Rotation paths and how fast each direction turns (degrees a step):
Each turn is a multiple of 5 degrees from 10 to 175, or 0.
Each row of a path follows its step; steps can be skipped.
Path 1:
step 0: [ 19  29  26  -6   4  -4   8   1  13 -25  11  -5  17 -16 -32 -16   5  30
 -18 -23  15 -12   2   5  -9   5   4  -7  12  20   4 -41 -21   5]
step 1: [ 12   2  16  -4 -25   1 -23  -3  26  -6  29 -16  15  20 -15 -20  15 -17
  23   1  14  25  18 -28  -2  23 -24  10   7  -5   3  -8  30  -4]
step 2: [  5  -2   2   4  -8  14  27 -29   2  -4  25  22 -36  14  10  28  11   6
   9  10  20  13  16 -14 -11  -1   3   1 -32 -31 -11 -26  -7 -14]
step 3: [-11  27 -32  11  24 -10   6 -20  18 -24  19   3  16 -12   4  14 -12  12
  15  17 -14   8  14  -3  11 -26   8  -6  18  15  -3 -41  -4  19]
step 4: [  1  15  29 -25   4   3  12   2  27 -22   7  22  11  -2 -13 -14   4  32
 -16   5  12  -6  -9  15   6   7 -39  20  38  -8  -5  -7  23  10]
step 5: [  3   0  23  -8  19  -8  -9  -5  -4 -11  29 -13   2   4  -3 -34  15 -14
 -20   0  30   3  33 -36  -7  11 -10 -21  -8 -30  14 -20  -5 -15]
step 6: [-15  25  -3   4 -19  -6   9 -27  24   6  18 -31 -19   9  -6  23 -12   5
   2  10   5   3  19 -22 -21  20  10  -1 -25   1 -36 -20  18  15]
step 7: [ -5 -14  12   4   5  27  33  -7  23  -8  17  18  24 -17  -6  13  20  16
  24  -4  12  19  -9   1 -14 -14  12  10  13  14   4 -47  -1  17]
step 8: [ 12  12  -6   0  13 -26  -1  -3  15 -38  10   7  16  10  18   4  14  10
  -1  -5  30  18  15 -15  31 -14 -33  21  19   6   0  -5  21 -24]
step 9: [ -1  29   7 -36  15 -14  22 -16   3  24  20  19 -18  13 -12 -19 -21  -6
 -14   6  12   3  10 -15  13   5  -5  -3  -5 -45  -3 -23   8  -3]
step 10: [-37  15  -2  21  20   1  13 -11  -4  -2  26 -24   4 -15   1  -5  24  10
  -7  24   2   5  15 -14 -32   1   1 -24   8 -12 -19  -8  19  40]
Directions:
[ -1  -7  -2   4  15  -6 -12  -4   8   4   1  -3   2  -7  -7  -2   5  -5
   5   5  -3   9   5  -3   1  -1   7   1   4  -2   6   2  -6   1]  160
[  3   2  -6   4   2  -4  -5   0 -12  -7   5  -7   1  -3  -2   4  12   1
  -1  -8   3  -4   5   3   9  -4   0 -10  -7   4   6  -4   6   7]  145
[ -2  -3   7  -4  -4   3   1   4  -4  -2   6  -7  -3  -2  -7   0  -3  -7
   0  -5   1  -1  13   0   4 -10  -8  13   3  -2   7   6   1  -9]  100
[ -3   7   1  -3   7  -1   0  -3   4  -2  -4   2   2  -1  -7  -6  -2  -5
 -17  -4  -4  -5   1   3  -9  -5  -7 -13   5  -5   0   8   2   2]  70
